[[ 33  17 -66 -84]
 [-78   3  63  54]
 [-77 -36 -76   6]] ==> 6

[[ 33 -78 -19 -75  19]
 [ -7  36  11  36   6]
 [ 39 -42 -21 -46  17]] ==> 17

[[-23 -18  49   4  40 -34]
 [-33 -42  38  38  32 -61]
 [  9   0 -58   4 -28 -12]] ==> -12

[[  3 -76  33 -77]
 [ -3 -12  19  17]
 [ -4 -30  17  -8]] ==> -8

[[  6 -19  53 -22  -8  -1]
 [ 32  18 -42  65 -19   3]
 [  6  47 -48  25  17 -19]] ==> -19

[[-21 -18 -54   8 -63 -33  37]
 [-55  -3  68 -25 -64 -41  56]
 [-35 -42 -62  24  23 -55 -40]] ==> -40

[[ 18  33  11  31  82 -54 -46]
 [-12 -25 -29 -33 -65 -54  61]
 [ 42  32 -52   6  78 -54  29]] ==> 29

[[ 15   2  19  79   5 -25]
 [ -2  -1  -1 -14   0   4]
 [ 10   2  11  59   3 -18]] ==> -18

[[ 56  43  12   5 -18   8  18]
 [-82 -73   5 -13 -13 -10  -8]
 [-41 -34  14 -41 -39 -34 -37]] ==> -37

[[ 21  44 -72 -13  -6  14  10]
 [ 38  -9   0  -1  -8   2  -9]
 [  8  -2 -17  35  13  19  19]] ==> 19
---
[-20 -65 -23 -52 -34  37 -38]
-52, 37

[-40 -11  63  80 -44  52 -39]
80, 80

[  3  -3 -24   7  72]
-24, 72

[[-10  -4 -11 -23 -61  36 -15]
 [-19  -2 -14  -8   2   4   9]
 [ -7   5  10   3   0  -2  -4]]
-8, 36

[ 79 -27 -73 -10  30  47 -11]
-10, 79

[ 62 -46  56 -23 -62]
56, 62
---
2,20,-39,8,-3,-8
23,-17,65,3,-14,-8
-51,-12,-16,-3,-4,-2
--> -16

0,25,59,9,-1
27,59,-1,-1,3
22,62,30,5,1
--> 30

-71,35,-68,-68,52,55,53
61,-39,61,62,-40,-36,-36
-47,37,-35,-39,72,73,74
--> -35

-23,37,-73,20,28,-33,-35
-17,39,56,29,-13,-44,16
-39,-23,45,-5,8,-34,33
--> 45

65,-57,-64,-70,18,-44
-29,-13,9,38,28,57
13,17,-75,25,17,37
--> -75

-57,61,10,0,26,-27,-24
-54,52,9,-2,64,-31,-7
-66,16,-24,-17,79,-58,37
--> -24

16,-26,61,17,-6,-41
-27,-9,-64,-19,40,-25
-27,40,-61,-18,-6,6
--> -61
---
[[ 48  56  48   5]
 [ 15 -45  -3 -75]] >> 48

[[ 62  45 -44  24   5]
 [-12 -43  10 -42  16]
 [ 27  37 -21  27   0]] >> -44

[[-14 -79   0  18]
 [-49   5  41  20]] >> 0

[[ 33  39  -7  18 -18]
 [ -4  -9 -74  32 -34]] >> -7

[[-66  42  66  20  37  61  43]
 [  9 -18  49  67  32  11 -61]
 [ 47 -66 -49  27  28  42  41]] >> 66

[[  2 -55 -54   3  11]
 [-69  36  35 -66 -55]
 [-70  10   5 -66 -63]] >> -54

[ 82  36  29 -24 -18  -4] >> 29

[ 82  -6 -49  73  63  11] >> -49
---
[[ 348  780 -548 -498  430]
 [ 327 -301  527  284 -773]] --> -548

[-27   0   7  27 -21  -1] --> 7

[ 28 -30 -16   9] --> -16

[[ 57  60  58 113 162 209]
 [162 219  82 203  70 195]] --> 58

[[125 113 217 107 152]
 [108 163 212  74 198]
 [163 125  11 203  67]] --> 217

[217 573 507 772 301 392 621] --> 507

[-32 -39  35   3] --> 35

[[ 11 -36 -20  23  -7]
 [ 12 -38 -20  30  -3]
 [  2 -24 -10  27   7]] --> -20
---
[[ -9 -32   2 -40  12 -17  26  -4 -32  45  -3   0  -3  11 -28]
 [ 33  20   1  43 -25 -35  11  15 -24 -16  19  40   3 -20 -29]
 [ 17  21 -11  22   8 -45   2  11  -8  17  12  35 -11  -4 -55]
 [ -6   9  21  14  18  17 -30   0 -14 -51  15   7 -21 -58 -27]
 [ 24  -2   5  -1 -35  14 -11 -18 -21 -41  42  34  -9 -10 -20]
 [  3  11 -10  21 -72 -26   2   1  12 -23 -12  -4  28  16   8]
 [  7 -58  10  -7   7  41  -1 -35 -11 -35  13  26  -5   6  -3]
 [ 44 -25 -14   9  -9 -10   1  35  40   7 -16 -45   9 -13  -2]
 [  2  17 -18  25  30 -31  -3  15 -43  27   7  39   9 -21  13]
 [ 47  -6   5  -1  20   9  26  39  38  14  -4 -37  -7  -3   8]] Out: -3

[[ 30  -1  16  33 -34  25   0]
 [-22 -29 -26 -37  40  21   3]
 [  7   3  13  27 -24   5   4]
 [ 52   6  13  33 -29  34  -5]
 [-10  53  -9 -31  28 -23  -8]
 [-13  19 -22 -54  43   4  -7]
 [-34 -50 -62  -7  33  36  -4]
 [-25 -42 -28 -29  38  25   6]
 [-11  50  -7 -25  24 -23  -7]] Out: -23

[[ 45  20  21 -48  55  33  20 -26  54]
 [ 65 -23  12 -78  49  45   0 -15  46]
 [ 21  19  29 -17   7  21  47   2  -1]
 [ -9  10  -4   3  -9 -10  -1  -6  -3]
 [-52 -41   6  14  13 -61 -30  52  -2]
 [-13  31  -2  34 -52  14  26  -9 -42]
 [ 66  -4  26 -74  47  49  28 -14  40]
 [ 33  10  12 -54  25  40  13 -18  28]
 [ 18 -33 -15  -3 -35  14 -14   4 -30]
 [-18  45 -15  54 -63   0  16 -26 -41]] Out: -26

[[  0   1  -3   8   0   0  -3   1   8   0  -2]
 [  1  20 -15  -4   0  18  -5  -2  10  -5 -16]
 [ -1  20 -31  46   0  15 -21   4  56  -6 -23]
 [  1  18 -14  -5   0  16  -4  -2   8  -5 -14]
 [  0  -4   0  11   0  -4  -2   2   7   1   2]
 [ -1  18 -32  55   0  12 -23   5  63  -6 -22]
 [ -1   5 -10  20   0   3  -8   2  22  -2  -7]
 [  0  15 -20  25   0  11 -13   2  34  -5 -16]] Out: -5

[[ 14 -13  24  15  50  17   3  10 -13]
 [ 30  -2  10  33   8  -2   3  10 -15]
 [ 11  17   1  22   8  -2   3  10  -8]
 [  7  11   1  33   8  -2   0  22 -15]
 [ 11  11  39  18  26 -31   3  10 -15]
 [-40  30  53  74 -45 -66 -44   5 -46]
 [ 11  11 -13  33 -13 -51 -21  10  11]
 [ 28  11 -12  42 -67 -22  42  10 -43]
 [-10   9  22  53  16  -5  18  10 -23]
 [ 28  29 -11   5  -3  -2  -3  10 -15]
 [ 11  35   1  33  37  14   3  10 -15]
 [-11  25   1  20   3  -2  14  10 -15]] Out: 10

[[  3 -53 -15  -6  -7   3  -9   8  -6 -10  -3 -56  10  39 -30]
 [-20  28 -14  31 -19  35 -12 -35  -3  -5  21 -11 -14  48 -16]
 [ 20 -14   0  -9 -58 -32 -31  16  21  -9  -8 -10  17  31   2]
 [ -1 -14  37 -32 -50  -9 -25  22  18  -4 -23   9 -49  26   4]
 [-40  -8 -14  18  25   7  -6  17  58   7   1  12 -59  -1  -4]
 [ 13 -26 -24  31  28  13  -8 -56  46   5   7 -23 -17 -23 -10]
 [-28  -9  55 -16  -7  23 -13 -11  30  42  25  -7   3  37   6]
 [  6 -56  -2 -21  16   2 -36 -46  22  32  -1 -60 -25   1  -2]
 [ 32 -40 -36 -14 -13  -5 -48 -26   8  30 -20 -49 -31   9  -3]
 [ 13 -25 -25   2  60  29   2  29   1 -17  -4   1  10  -8  -7]
 [ 49  32 -11 -29  16 -25  -7  16   6  18   9 -27  15   7  20]
 [-23   2 -28 -46  15 -18  -8  12  36  -5  45   0 -47   9  21]] Out: 9

[[ 43 -66 -32  -6   0 -15 -71 -55  17 -26  71  58 -22 -67 -24 -82]
 [-36   1  10 -63  41  44  15 -58 -31 -32  43 -21  18   0  48 -23]
 [ -1 -29  58 -24  49 -16  24   1 -77 -69 -18   3  59 -29  18  27]
 [-57  42  30 -37  21  28  59   6 -42  -9 -37 -60  27  43  40  47]
 [-45   2 -14 -56   9  27   2 -52 -21 -19  18 -36  -9   1  24 -28]
 [-38  11   6 -48  24  33  19 -37 -25 -19  17 -30  10  10  35  -8]
 [ 31 -64  52 -20  57 -27  -8 -19 -71 -84  17  43  57 -65   7  -6]
 [-47  39  19 -21   5  16  47  15 -29   1 -44 -54  15  39  24  44]
 [-43  35 -70 -21 -48  35 -18 -37  56  55  18 -43 -68  35  -2 -42]
 [-71  78 -51 -16 -51  43  27   0  46  73 -30 -82 -56  79  12  11]] Out: 12

[[  9   0  -8   9 -17  17  17  -4  19]
 [ 40  -2 -38  12   9   1   8  46  33]
 [-21 -44  26   2 -26  62  15 -14  -4]
 [  3 -24  -4  10  -4  36   7  14  11]
 [ 19  34 -14   5  18 -45  -7  13  -1]
 [ -9  19  12 -15   0 -38  -7 -18 -16]
 [ 13 -13 -10  14  -9  25  15  15  20]
 [-50 -32  39  -7 -18  52  -2 -43 -24]
 [-51 -41  44 -11 -31  59   6 -47 -20]
 [  0  35   2  -4  28 -69 -20   7 -18]
 [ 27  43 -25  -3  27 -59 -14  17  -1]] Out: 17
